Y: rows in several groups, each row roughly a mix of its group's directions
Y (105 x 12)
[[ 36  -9  -8  -5   3  -1  -1  -5  -3  -7  11 -27]
 [-16 -14 -24 -17  -7 -11   0 -20   5  17  13   2]
 [ -5  30  17  -4  23   1   2   1  -6 -16  -7  17]
 [ 32 -19  13   5 -12  -7   2   9   0 -11  19  -9]
 [ 28  10  12  -6 -18  -2  18  20  11  -1  -5  10]
 [-26  14  16   9   9  11   4  -4  14   2  -1  27]
 [-16  -2  33  14   4  -9   6  -7 -14 -12  16   4]
 [-22  17  -2  -1  15   1   2  -9  18  19 -24   6]
 [ -8  -1 -24 -11 -17  16   9  -4 -22   6  -3 -22]
 [  0  12 -26 -25  -4 -22  -4 -12  -4   0 -12  12]
 [-31  13  14  14   1   9  12  -1   4  11   8  20]
 [  3  18 -15  10 -25  13   8  14   6   6 -23  10]
 [ -4  30   7   0 -13   1  16   0   3  -7  -9  29]
 [ 14   0 -14  -7  15 -19 -22 -18   3 -18   6  13]
 [ 31  -8  -2 -25   3  -8  -3  19  15   0   2   5]
 [ 34 -22   6   3  -4  -7  -3  -2   6  -6   8 -22]
 [ 19  28   1  -4  26   6  -3   8   3 -13   6  14]
 [ 29   7  29   2  13 -10   4   9   2 -17   4  -1]
 [-26 -22 -14   6 -16  24  -5  -4   3   9  -3   0]
 [ 26   1 -14  -9  10   1  -2  -3  21   4  27  11]
 [-14  -1 -16 -17   5  -6   3   5 -13  14  33   5]
 [  9  12   2 -10  21 -10  12   6  19  29   5 -10]
 [  2 -13  12   2 -10   6  -6  18  11 -11  17  32]
 [  4 -12 -21  -5   7  30 -14 -16  10 -10  -6  -7]
 [-24  -2  -1  -8 -19  19   8  -8  12   0 -21  18]
 [  5 -10 -28 -17  -6 -18  -3  -5   4  15  23   4]
 [-19  13   9   3  20  28   3  10   0   1  17  13]
 [ -2  23  11 -12   8 -10  24  12   8  25   0  -2]
 [-40  -4  -7   3  -2  12  -1 -16  -3   7   8  13]
 [  6 -15 -31  11 -20  -8  -6  -7   3  18   3 -12]
 [-12  21  -4   3   2   6  -5  -9 -10 -16 -35   3]
 [ 11 -26 -15  -3   1   1 -22 -15  22  -7   5   9]
 [-12  -4  11  11 -17  24   2   2 -13 -25   6  16]
 [ 24 -11 -10  12  16   7 -16  13  -1   2  20 -18]
 [-11   1   4  -9  19 -19   2 -20  -2   3  31  10]
 [ -9 -28  -6   3   1  24 -17  -8  -9 -15  -2 -15]
 [-26  13  21 -11   5   0  13  10 -22  -5   6  11]
 [ -5   1  -5 -27  -9  20  15  22  -1  11  15   8]
 [ -3  15  28   2  29   4   1  -5   9 -12   4  14]
 [-11  31  19   7   4 -11  14  -2   3   1 -17  16]
 [-22   4  10 -16  -1 -10   1   3  14   3 -10  34]
 [ 28  -2   3   2 -14 -31  -3  13  10   1  -6   7]
 [-28   5  20  18   0  14   7  -8  12   3   2  20]
 [-13  28  18   0  11 -12  13 -10   8   2  -6  21]
 [ -7   8  18  20  13  27  -1   5  21  -1  -7  12]
 [ 17  19  -5 -20  16  -3  -5 -12   0 -23 -17   7]
 [-29   4   8   4  18  15  -6  -4   5   5 -27  -3]
 [-25  21   7   2  12  -2   4  -6   7  11 -29   6]
 [ -9  28   9   1   7  -4  12  -9  16   8 -25  12]
 [ 19  -3   7   3  14  14 -10 -14  -4 -29 -12 -16]
 [  0  32  17  -3   8 -22  14  -5  -3  -5  -2  17]
 [ 10 -10  23  24   3  25   3   8   6  -5   1 -18]
 [  6   7  25  14 -17  -3  17  11 -23 -13   7  -5]
 [-22 -22 -13   0  11  14 -18  -7  -9  -2  21  -1]
 [-16  14  16   7   1   8   9   5  20   6   1  31]
 [ -1  12  -6  15  24  14 -21 -13   1 -21  -2  11]
 [-16  13  19  15   6   5   1   3 -27 -15 -14 -10]
 [-21  22  24  16  12   1   8 -10   6   0  -7  15]
 [  6  21  19  12  -3  -3   6  17 -14 -13 -25  -1]
 [ -9   8  18  -8   9  22  20  16   0   8  23   3]
 [ 15   1 -37  -4 -19   7  -4  12 -10   3   7  -1]
 [-19 -32  -2  -4  -7  -8  -2 -18   2  14  16  -9]
 [ 25 -22   0 -11   0   3   3   4  16   7  27 -10]
 [-16 -17 -20  -5 -12  10 -13  -7 -27 -13   2  -8]
 [-22  21  10  12  -1  -4   0  -1  -4  -6 -30  16]
 [ 14  -6 -15  -3  18  -1  -5 -12  -1  11   2 -36]
 [ 27  -4  13   0   6 -14   0   2  30   3  11  14]
 [  5 -13  12 -22   0   3  15  14  13  14  27   3]
 [  5   9  -9 -19  -1 -29  11 -17  14  14  10  11]
 [  6  -8  27  24  12 -11  -6   6   6  -4  23   7]
 [-32 -10 -11  16   1  -2 -13 -18 -19  -1   4  -4]
 [ -5  -5 -25 -10 -16 -14   0  -6 -25   5  -6 -20]
 [ -8  30  16  12   9   2   4   3   8  -6 -19  21]
 [-35   4  -3  16  -4  20  -3   3   4  10  -8  16]
 [ 11  -6  22  24  -7 -15  -5  10  12  -7  13  21]
 [  4  11 -10  17  -5 -16   2 -12  26  21 -17   4]
 [ -2  22  28  13  24   7   2   5   5 -10  -9   9]
 [ 24  -9   1   1 -21   8  -1  17  21  -6   6  21]
 [  4 -14 -26   8 -13 -21 -18 -17  -6  -2 -10  -7]
 [ 24 -26   5  11  -9  11  -8  14  -2  -9  13 -16]
 [-23  20  25   5   0   1  12   1  -7  -8  -7  22]
 [ -6  25   6  -7 -19  -6  20   7   3   6 -22  17]
 [ 10  -3 -15 -18  26  -9  -7  -7   5  15  -3 -25]
 [-21  25   3  -4   8   7   5   0 -26 -13 -19   0]
 [  4 -18  10 -12   8  10 -10   0 -19 -29  18  -2]
 [-25   4 -20  -7   9  -4  -8 -10  17  21  -9  14]
 [-12 -21  26  -6   8 -12   0 -16  -8 -11  20  -3]
 [-14 -27 -14   8 -14  -4  -2 -10   1  18  22  -8]
 [ 18   5  -5 -14  30  -9 -13   7  -7  -4 -10 -21]
 [-15   1  28  -4   3 -12   0   5  13  -6 -11  29]
 [ -6   7  12  24 -15 -27   8   7   5  16   6  14]
 [  6 -18 -26  -5  -1 -13 -10  -3 -10  13   7 -26]
 [ 21 -11   8   6   0  -2  -9  16 -24 -17   3 -22]
 [  8  -2   9   6  -2  25  -2   4  27 -10   4  26]
 [-27  20 -21 -12  -1   0  -1  -6 -15   0 -16  13]
 [ 20 -14   3   1 -12  20  -9   1  -4 -33  -5   3]
 [  1 -23  11  19 -10 -23 -14  -4  18   2   0  13]
 [  8   8  22  -5  23  -2   1  -3  26   2 -23  -1]
 [-20  16  -1  11  -6   9  13   9 -29   7  -5 -16]
 [ 14  16   3 -24  15   5   5  -1  23  -6  -1  22]
 [ 22 -30 -12   7 -10  -3  -9  -6   9   4  13 -18]
 [-17 -15 -10  -9 -22 -13   7   4 -22  15   3 -16]
 [ -3  -6  28  -4  26  -6   0 -12  24   5  -9  -3]
 [ 16 -21 -15  -8   9  25 -15  -4   7 -11   9 -11]
 [ 13 -19 -31 -10 -10  11  -5  -7  12  12  11 -10]]
one row of each group, then the others: which group is each in?
[-17  -9   5  27 -10   9 -12  -6  -2  -8 -28  -3] => U
[  5  19 -16 -20   5   5   3  -3  22   7 -24  13] => N
[-20  13 -14  -1  10  -1   1 -23 -10   8 -21 -19] => L

[  6  14  -2  11 -12  14   0  21  -5  -3 -34  -5] => N
[-14   4 -10  -5  14 -15  -3 -16 -23   5  -9 -27] => L
[ 34  -5   8   7  -7 -17   7  13   1   7  12 -18] => L
[  0  27  -1 -18  13 -14   2   3 -20 -13 -20   1] => N
[-14  22  16  13  -7  13  10   4   7  -3 -23  18] => N
[ 20 -14 -10   1   8  -9 -12  -5  20   4  30   8] => U
[  7  14  27  -8  -5   6  24  20 -14  -7   7   2] => L
[26  8 11  6 13  2  2  3 20 -4 26 14] => N
[ 35  -6 -15 -24 -11 -12   2   3   5  -4   0  -5] => N
[-24   9   0  -6   8  33  13  -5 -15   0   7 -10] => L
[ 24 -12 -11 -22   4 -14  -5  -3 -10  -9  24  -8] => N
